Rotation paths and how fast each direction turns (deg/step):
Each turn is a multiple of 5 degrees from 10 to 175, or 0.
Each row of a path follows its step; steps can be skipped.
Rotation 1:
step 0: [ -3  22   1 -12  14  10   3  -5 -13 -11  13  13 -13  -8  -3  -2   6 -16
   3  -9  -6  -4  -2 -19   2   3   1   9 -10  14 -20   4   1   4  -7  -6
 -15  -4   7  -5   0   6 -18   9 -14 -14  -6  -9 -14 -12   2 -16  10]
step 2: [-19  10  -2  -4  -7  -9 -16  -8   6  -6  -1   3  -3   9  14 -20  19  -5
 -10  -6  23  -8  11  -7   9  12  -3  16 -16   7 -15   9   1   7   4  -2
 -14   8  -6  -7   9   1   8   6  -4  17  -1  -3  -5  -8 -15  -9 -10]
step 4: [ -2  15  -1  19  -3 -18  -5  -8  -2  16  -1  -8  -7   7  -3   5   4  -4
 -14   3   8   6   3 -26 -15   7  12  -9 -25  12   3   7  -6 -10   6  11
 -11  18 -12  -4   1  -1   5   2   2 -15  -3   5  17   8  -1 -10  -6]
step 7: [  0  18  -7  -1 -14  -3  -5   7   7  -3 -18  12   6   0 -10  -1  19   1
   6  -2  -4  -4   5 -12 -20 -12  -7   4 -22   4  -3   2   9 -10 -13 -15
 -12  11  12  12 -11   6   4   1   4  17 -17  17   9   7  -9   5   1]
step 8: [-17  -1  12  -7  15  20   4 -12  -1   4  12   6  -4  -6 -15 -23 -10  -8
  -1 -17 -11   5   0  -6  -6  17   4  -8   1  -4 -10 -11   8  12   4   5
  -5  12   1 -10   6  -2 -10  23 -11 -12  12   8  -1  -1  10   0 -14]
step 9: [ -5  17  -3 -14  -6 -21  11  15  -4   8  19 -10 -10  -5  -2   4  10  16
   3   2  -2   4   9 -14  -7   3  21  -1   1   3  -3   5  11  -7  -2  12
   3  -2  13 -11  -6  -1  10 -12   8  17 -18   2  15 -11  -9  -4  13]
step 11: [ -9  -2 -19  10  15   5   7  -8 -10  -7  19  -9  10  18 -14  -9  -2  -1
  -7  -5   2  -4  -8 -18 -18   9   1  -7   9 -13  -8   5  19   6  -4 -18
  -3  -6   0 -14 -10  -2   3   6   0   5 -11  -8  13 -19  -1  -2  13]
step 12: [ 20  10   5  -3   3  -9   2   0   8  10   9   5  -8 -10   0   4   8  -5
 -10 -15  11  -2  20  -5   3   2  21  -3 -26   8 -15  -1  -3 -11  -8  12
 -12   1   3   2 -22 -14   7   3   8   5  14   9  -5  17   5   4  -6]
step 13: [-32 -27 -10 -15   8 -10   5   8  -4 -18  -4   7   3   6 -11 -10   1   1
   3   0  12  -2 -21 -10  -3  19   8  15   4  11   1   3  10  -5  -1   1
 -14   9   0  -1   9  11  -3   9   0  -4  -2   4  12  10   0   5   5]
step 14: [  3  25  -9   2  -1   1  -2  -7  10  -8   4  -4   9  -3 -17   1   5   6
   7 -13  11  11   1  -3  -1  -4  18 -14 -18   3  -4   9 -12  -2   7 -12
  14  -5   0 -24  -6 -14  -8  -4  -2  15  19   1   8 -17   9 -13   4]
Directions:
[-2  1  4 -2  1 -4  6 -9 -2  3  0  0  0 -2  0  5  0 -6  2  0 -3  2  1  0
 -2 -1  3  2  3  2  2  0  0  3  1 -1  0 -5 -3  3 -3 -6  1 -1 -1  4  0  1
  1 -1  0 -1  3] -> 130
[ 6  2 -2  7 -2 -1  5 -2 -3 -2  1  0 -5  0 -2  2  0 10 -1  0  0  1  0  0
  0  1  5 -2  4 -2 -1  2  0  2  2  1  0 -2  2  2 -2  1 -4  0  1  2  2  1
  2  0  1 -4 -4] -> 135
[ 5 -1  1 -5  3  0  1  3 -2  1  1  2 -2  4 -3 -4 -3  2  0 -4  0  2 -1  2
 -1 -4  2  0  1 -2  7 -3 -2  3  0  0 -5  4 -5  2 -1 -3 -3 -1 -4  1  4  0
 -1  2 -5  2  1] -> 155
[ 1  7  1  1 -6 -3  2  2  6  3  3 -4  4  1  2 -1  1 -2 -5  1 -1 -1 -2  1
  4  2  5 -4 -2 -3  3 -1 -4  0  1 -3 -2  3 -1  3 -3  4  2 -1  1  1  1  1
  1  0 -1  1  4] -> 140
Rotation 2:
step 0: [ 16  12  -6 -14   3  25  -1  11  21  -2  -1   1 -13 -13  -5   8   1 -15
 -10 -10  -3   6 -16  -2  -9   8 -18 -11   3  17   5  -6  -2   0 -15   4
  -3  -1  10   7   2  -8   1   6  -6  10   1 -15   1 -14  -7 -11  -5]
step 1: [ -8  11   5   4   4   2  12 -24   1  -8   0   3  16 -10  11   6  14 -18
   2  17   6   0  -2   4  -3   1  -8  15 -10   0   2 -12 -12  -1  15  13
  -8   9  -4 -10   5  -2  -2 -15 -17  12  -3  15 -17  12   3  -1   3]
step 3: [ -3  -9 -15  -4  10 -10   7   3  -7  -4   2   6 -19  15   1 -11  -2  -7
  -5   7  14  -8  -4  13 -11   1 -14   0  -5   0  -5   2  -4  12  19   3
 -22   6   5   0  17  -2   0  -4 -12  10   5 -11  -5 -16 -24 -18   0]
step 4: [  9   8   5  16  -4  22 -13  -6   5 -10  -9  14   8  -5  -7  -3  -1  -2
   5  22  21  -1  14  -1   3  10  12  -7   9  20  12 -18   2   7  12   6
  11  -7  -3   1   7  -9   3   3  12   4   1  -7  -4   3   9  -4  15]
step 5: [ -7  18   1 -14   4   7   6  11  -7   2 -12   7 -15 -14   0  -5 -10 -15
  -2  -5  -1   3   0  -4  -3   8 -18  13   9 -13   6 -13  -2  -6 -24   2
   3  15   3  -5   7   2  11  14 -13 -10   0  12  -5  -6 -15 -16  10]
step 7: [  2   1  -2   6   7  10  12  11   7 -13  -2  -3 -17 -14 -11  -9 -10 -14
   2 -11   1   9  12 -20  -8  10  -2   2 -16   3  21   8   6   7  23   4
   7  16  -8   4 -12  -6   8   3   5  22  -5   4  -1  -2  -4   1   5]
step 9: [ 16  11  12   2  -9   4  16 -10   3 -21  -1   0  -6  -8 -13   4   0  -1
   6  13  14  -8   1  16   7   3  -5   5   4  -3  -8 -17   4  22  -3  10
   4   4 -20  -6 -10   5   8 -17   7   6   3   1  -6 -15  -6   6  18]
step 10: [  0   7 -16   3   8   0   0  22  14   5 -10   6 -11   3   5  12 -10 -17
   5   4   4  15  15  12   4  -3  -7  18  15 -15  16  12   3  -7   3  -3
   4  10   3  -1  20 -12  -2   0  -9   0  -2  -8 -11  -7  12 -15   6]
step 12: [  4  18  -7   5  -7  -1  -6  -3  12  -2   1  -7  -1 -10   3 -13   7  -3
  -4   5 -11   0   9   3  -8  22 -15   4   2   4  36 -14  -2   2  16   9
  -4  -2  -4 -14  -4 -11  12   1 -14  -1  -9  -1  -5   8  -6   9  19]
step 14: [  3 -12  -2  -5 -13 -10   5 -11   2 -14  -7   8   1  17 -15 -10   6   4
  -4   4  16  10  14  -2 -10  15 -10   9  -6  -7   0  -1  21  10   6  10
  11   3   4   5   9   3   0 -21  -7  15   5   7  -1  -7  -8 -12  21]
Directions:
[ 5 -1  0 -3  1  0 -1  0  4  3  0 -1  2 -5 -6 -1 -3  2  0  4  3 -3  2 -2
  0  0 -3  3 -2  5 -4 -3  5  3 -3 -1  4  0 -1  2 -3  2 -2  1  4  2  3  0
  7  0  2  3  0] -> 155
[-6  3 -4  2  5  0 -4  1 -3  0  2  1 -6 -2  0 -1 -4 -3 -1  0 -3  2  2 -3
  0  0 -1  3  1 -2  3 -1  0  1 -4 -2  3 -2 -5  5 -1  0  1  1  4 -1 -2 -3
 -5  2  5  2 -1] -> 135
[-2  1 -3 -1  3 -4 -4  3  2  1 -1 -1  1 -2  0  0 -2 -3  3  6 -1 -3 -2  0
 -3 -3 -1  3  3  2  2  3  0  0  3 -1 -5  3  7 -2  3  4  0 -6  1 -3  2  5
 -3  4 -2  2 -2] -> 155
[-2 -1  0 -4 -2 -1 -1 -2  2  1 -4  1 -2  2  0 -2  2 -3 -2  5  2 -4 -1  1
  4 -2  4 -2 -4 -2 -8 -2 -5  3  2  1  0 -1 -3  5 -1 -1 -5 -1 -1  0 -2  2
 -3  7  1 -2 -1] -> 145
[-2 -1 -1  0  1  2 -5 -4 -6  3  2  2 -3  3 -2 -5  0  5 -2  3  0 -2  4 -2
 -1  0 -1  1  2  0  4 -7  0  0  5  1  2  1  0 -1  3  1 -1  3 -4 -6  2  2
  5 -1 -1 -4 -2] -> 40
[-5  4 -3  3  2 -4  2 -4  4  5  4 -2  1 -2 -6  1  3  1  1 -7 -3 -1  1  0
  2  2  1 -2 -8  3  0 -2  1  1  4  2  0  1  2  0 -1  0  1  1  1 -1  4  3
 -5 -1 -1 -1 -1] -> 65
Rotation 3:
step 0: [  4   2   0 -16   6   6   7   7 -22  21 -10   5   2  -6   7  -3  12   9
   4   1  -3 -19   7 -21  -6  -1   9   8   7 -16   9   4  14  -1 -10   7
   6   1  21   0  -4  -3  -1  -7  -2  -4   9   9   2  10  -8   1  -5]
step 2: [  0   5   4 -11 -12  14   1   4  10   9   6  -6   2   0 -23  -8   4   1
  -7   6   2   2  -5   4 -13  -1  -7 -14 -19 -11   8  -1  18  -4  -4   6
  -6   3  -7  -2  -7   4 -16  -6  12  -9  -2 -18   3 -21 -16  -5  -7]
step 4: [  2  10   0  -7 -20 -11  11   4   0 -20  -1  12   0   1  -1   3  -4   5
  -2   0   6   6   2  10  -2  -2  -4 -17   5  15  -6 -12  20   6  -8  -5
   0   1  18 -12   4   5  -2  10   5  24  -7 -11  -8  10  12   0  -9]
step 5: [ -4   8   0  -7 -15   0   4 -19   3   9   1  -9   9   4  -6   0 -25  17
   0   5  -8 -22   5   3  -2   4  -6  14  -2  -8  14   1 -10   2  -1   6
   3  -1   2 -12  -7  -1  -4  -9   2 -11 -12  -7 -17   1  16 -14   1]
step 6: [ 19 -11   0  -6  22   6   8  -3 -26  12   1  15   2   3 -14 -12 -15  -6
  -4  -9  12 -13   2   2   7   2  -1  -2   8   6   4   8   1  -1 -10   2
 -14   6   7   3  13   3  -3  13  -2   2   4   4   7   6   8  -8  12]
step 9: [ -2   8   0   5   1   6  12  16   6  14   7  13 -11  -6   4   1   4 -22
   6  12   0   4   4  11  15  -8  17 -15  11  -9 -10   6  -6   8  -3   2
  -9   9  -7 -10  14  14 -10   0  14  -9   3  -7  -6  -6   4 -10  -1]
step 10: [ -6   5  -2  -8 -12   1  -5   0 -10  -6  -2  13   6  -9  15   8   0   5
  17  22   5  -8  23  -7   2   2  -1   8  -2   6  -5  -9   5  -5  -9  11
  16   0   9  11 -16   7  -1  19   7   4  13  -2  -7  -8   3   2 -14]
step 12: [  5  -5   6   3  -7   6   0 -17  -4  25  10  24  11   6   4   0 -13  -7
 -12   0  17   0  -1  -6 -13   1  -8  -2   6   6  -8  -1   9   5   5  11
   2   0  -8  15  11  10  -6  -8   1 -10 -13 -13  -4  -7 -15  -9   1]
step 13: [ -9 -11  -9   6   1   5  -2   1 -16 -12 -14  12   1   3  -2  -3 -12  10
   7   7 -15  -7   6  -4  -3  20  10   3  14  -3   1  16   6  -3  18   1
   2  -6 -12  12  -1  -1  -4   3   4  15   7 -11  13   1  -2  17  16]
step 14: [ 15  16 -21  -2   5   2  11  -4  16 -15   1   3   0 -15  -5   2  -2  -9
 -12  -4  -3  -4  -1   4  -9  11  13 -11   4   3  -6 -19   6   7   2 -22
   6   4  -5  12   7 -12  -5  -8   1  13 -15   7  -8  -7   4  -1   3]
Directions:
[ 0  2  0 -1  0 -7  0  1  0  4 -1 -1 -3 -3  0  3  0  3 -6  6  1 -3 -3  3
 -5  0 -2  0  1  0 -7 -4  3 -1 -1  1  1  6 -2 -1 -3  5 -2 -6 -1 -2  0  0
  2  0 -2 -1  0] -> 145
[ 0 -2  1 -2 -7  5 -3  1  0  5  0  1 -3  5 -2  4  5 -3  1  2 -3  1 -2  0
  2  0  1  3 -3  3 -3 -4  2  1  4  2  1 -1 -2 -4 -3  2  1  7 -1  2 -1 -1
  0 -1 -2 -2 -3] -> 45
[-4  1  0 -2  4  8  5  4  2  0  1 -1 -3  2  0  1  2  0 -3 -6 -2  1  5  1
  0  2  0  0  0 -2  3 -7 -2  2 -2  0  0  1 -2  3 -3  3 -3 -2 -1  3  3  1
  4  0 -3  0  4] -> 55
[ 0  0 -1 -1 -1  1  2 -1 -1  1  0 -2  0  0  4 -2 -1  1  2 -6 -4  2  0  1
 -1 -4 -3  0  0 -3 -5  0  6 -3 -1  3  3 -5 -3  2  2  2 -5 -1 -2  1 -3 -4
  3 -5  6  4 -3] -> 40
[ 4 -1  4 -1  4 -2  6  0  2  4  1  0  2  0 -2  2  0  0 -1  1 -2  0  0 -1
  5  3 -3  1  2 -1  0  1 -2  2  1 -6  7 -2  2 -6  2  1  1  2 -2 -2  7  2
  1 -5  1  5 -2] -> 40
Rotation 4:
step 0: [-24   4 -13  16  -5  -5  -4  -8   0  -5   6  13  -7 -11   0   3 -13   5
 -10  -2  -2  23  -6 -19   0   1  -3  -2  -7  -7 -11   7  -3 -13  -3  -1
   0  16 -14  -1 -16   9  -7 -13 -21  -8  -6   7 -17   8  18   9   4]
step 2: [-21 -18 -11  14  18  13 -17 -16  -4 -15  -6   1 -16 -10   3   3 -15   5
   6  11  11  11  -8   2   8  -2  -1 -12 -15  -4   4   7  -7 -18   5 -16
   0   1 -18 -12   0  -6   1  10  -9  -4 -10   6  -7  -1  -9   8   9]
step 3: [-12  -2 -20   7   5  15   0  -6  -1 -12   1  -4 -12   6  -1   2  12 -14
  -9  12   6   4  -7  -1  26 -10 -21 -23  -9   1   2  10  -8 -23  12  -9
  -8   1  -1  -6   7  -3   0   7 -14  -5 -17   6  11   1   3  13   3]
step 8: [  8   5 -12   9  12  14  -1 -19  -4  -8   4   2  -5  11  -6   5   2  -2
   0   2  -9  14  -4  -4  12  19   0 -16 -11  -1   3  13 -24   2  -5 -14
   0 -12  -1   2   3  10 -13 -11 -25  13  -4 -15  -6 -12  -5   4  20]
step 9: [-15 -15 -10  13  10  14  -7 -27   4   0   4  14 -11  -6   4   1  -2 -10
  -6   4  -9  22  -8  14  17   8  -5 -14 -20  -4 -14  -3  -6   6   2 -11
   0   3   1  13  -5   8  -2 -18  -7   8  -4   0 -13 -17   2   2   2]
step 10: [-15 -17 -21  -3   6  -4   4 -12   8  -3   2  18  -7  -3 -14  -4  12 -13
 -10   2 -19   8 -10   2   5   2 -29 -16 -10  -1   8   9  -1  -4   6 -10
 -13   2   3   1  -4   8 -21  -9   2  10   2   0   1 -15  13   7  11]
step 12: [-21   4 -10   3  -4  11   6  -2   4  -7   3  25  -7   0 -21   5   8   7
   6  -8  -4  10  -7   7  17  -9 -14  -7  -2  -6   4   4 -12  -4 -16  -9
   5  -1   4  -5  -4   7 -18  12 -13 -22 -17  12  -1   6  18   0  10]
step 13: [ -7  -1  -9   7  -1   2  -8 -12  17 -17   5   0  -3  -1 -11 -12  -6   8
   9   2  -4  -3   7  15  15  -1  -7 -23  -4 -13   9  -2 -13   7 -24  -9
   9  -9 -11   4  -2   2 -19  19 -19  -3  -1  21  -4   4  -5   7  11]
step 14: [-17  -9  -1   5  -9   1   2  -9 -10 -22   5   3  -9   4  -1   1  15   0
  -1 -10  11  -6  -5  10  21   8  -7 -23 -24 -13  -5  -5  -8   5 -11  -9
  -3  -5 -19   7  -2   4  -7  16   3  -3 -15   3  -4  -1 -15   1  20]
step 15: [ -2 -11  -8  -9   2   7   6 -16  14 -21   7  -6  -5  21  -4  -4  14  -7
  -3  -7  -5  -8  -8  11  20   1  -1 -18 -11  -3  20   8  -7   6  -3  -3
 -11 -10  -7  22  -1   4  -4  -8  -9   1 -27  -5   6  -3 -15  -5   4]
Directions:
[ 6  1  0 -1  4  2 -3  1  1 -2 -1 -3  8  0  2  0 -4  0  4  1 -5 -3  3  1
  1  2 -3 -2  3 -1  4 -2 -2 -1  1  2 -5 -3  0  1 -2  5 -3 -2 -4  1 -1  1
  4  0  0  4 -3] -> 155
[-2 -1 -5  4 -1  0  0  5 -2  3  0  4 -3 -1 -2  2  4  0 -1  2 -3 -5 -1  0
 -4 -3  1 -3  0 -1  4  3  2  4  6  3  0 -2  2  5 -3  1  3 -6  2 -2  2  4
  3 -2  2  2 -1] -> 60
[-1 -1  8 -1  0 -3  0 -2  1 -1 -1 -6 -2  1 -5 -4  1 -4  1 -2 -1  3 -2  2
  0 -4 -1  0  4 -3 -3  5  0 -3  0  0  1 -2  2  6 -3  2  1  2 -2  1  2  3
  0 -3  5  2 -4] -> 120
Rotation 5:
step 0: [ 14  10  14  -5   0  -6  -5   0  -4  11  -2  21   9  -9  -6  20 -19   2
 -19 -10  15   5  14 -13  -2 -12   4  -4 -12   2  -4   5   8  10  -1   3
  18 -18   3   3   5  -4  -5   0   9   5   0 -14 -14  -7  -7   0   4]
step 2: [  4   0 -10  -2   1  -1 -17 -10  16  17  13   0   3   7 -14  21 -18 -10
   2   3   6 -17   5  -7  -3   2   4  10  -2  12  -5 -11 -15   9   6  -2
  11   8  23 -11  -7   1  -3  11   1 -22  -1  -3   1   2 -10   0   4]
step 3: [ -3  -1  17  -5   0   0  11  -9   2  19   0  12  -1 -12  -1  11  -5   2
 -25  13  14   6  16 -22 -10  -7  -5   1  -4  -4  11  -5  12  11  -6  -3
  -4 -17 -11 -10  -2   3 -12  10  -1  -3   3  -1  -5   6 -13  12  14]
step 4: [ 14  14  -8   1  -5   3  -8  -7   5  11  -8  11 -15  -4   4  14   4   3
 -16   9  15 -14 -16  -7 -12   5  25   0   3   6  -9   0  -1  17 -11 -13
  10  -4  10  -2   4   4  -1  -4   6  20  -5   0   0  -7  -6 -16 -14]
step 5: [  2  -6   3  -5  14   6  -9   3   1  15   1  19   2  -7 -10  22 -10  -8
  -9  -9   3   3  14  -4   8  -3   6  13   7  -5  -7  -5 -11  -1  16  14
  15   0  11 -21   4  -6  -1   0   1 -12  -5  -9  10  -5 -27  -1 -10]
step 7: [  0  -2  -6  -1 -19  12  -8   0  15  13 -12  11  -8  -7  -1  17   4   0
 -12   9  13 -21   6 -27 -11   9   6  -1  -1  13  -4 -12  -9   9   1  -2
   1   0  -3   2 -16  17   6  10  -8   1   1  -1   4   3 -10  -9 -11]
step 8: [ 20  -1  16  -3  10   3  -2  -4  -9  16   1  10  -2  -3   1  23   4 -12
 -16   5   9   1  17 -10   5 -10   2  16  -1  -8  -7   6   2  13   4  -9
   9   4  12 -16  -2 -20 -24  -5   6   5  -2   4  -5   3  -9  -4  -6]
step 9: [  0   1   6  -3  -2 -11  -1   0  -1   9  -1  19  -1 -10  -3  10 -16   8
 -20   4   3   3 -11  11 -23   6  24  -4 -10   6  -4 -11   8   8  10  -2
   1  -8   9 -16  20  14   6  -4 -13   1  -5  -3  -4  -6 -13  10  -9]
step 13: [ 12  -9  12  -3   9   2  -6  -8  15   8   2   3 -12 -18  -4  11 -20  -6
  -1 -15  19   0  13  -2   1  13  13  17  -3  16  -9  -7  -1   8   0   1
   5  -1  24   2   7  -5  -7   0   2  -2   2  -4   2  -7  -7  -9 -21]
step 14: [ -1  -8  -1  -6  -6   5  -3  -8   2  23   7  11  -8   1   7  12  -5   5
  -5  23   5   7  -2  13  -6 -10  -1   8  -6  -5  13 -19  -2  21  10   6
  -9  -7   0 -22  -1   0 -10  -1   2 -16  -8 -12   1   2 -13  17  -2]
Directions:
[ 0  1 -2  1 -4 -5  0  0  0  3 -1  0  0 -2  1  3 -1  0  1  1 -1  1  0 -5
  3 -3 -5 -1 -1  4  0  4 -6  6 -4 -1 -6  1 -5  0 -3  5 -2  2  0  1  2  3
  3  4  1  0  4] -> 90
[ 5  1  3  5  7 -2  5 -5  1 -2  0 -2 -2 -1 -2 -3  7 -1 -1  3  0  1  0 -1
  2  1  0  3  7  1  1 -1 -2  2 -1 -4 -3  1  3 -1  3 -5  0  0  3  1  1  4
  0  1  1  0  1] -> 160
[-1  0  1  2  1 -2 -2  0  0 -2 -2  4  4  7 -2  2  2 -2  1  0  6 -3  0  1
 -3 -1 -1 -1  6  3 -9 -1 -3  0  4  5 -4 -1  0  4 -4  1  3  1  0 -1 -1 -2
 -2 -1 -2 -3  3] -> 140
[ 3  2  2 -3  3  1 -3 -1 -1  3 -7  3  1 -3  0  2  2  0 -1 -6 -3  3 -3  7
  0  3  3  1 -3  2 -2  5 -2  0  3  0  0  0 -1  4  3  0 -2 -4  3  2  1  4
  3  2 -3 -2  3] -> 90
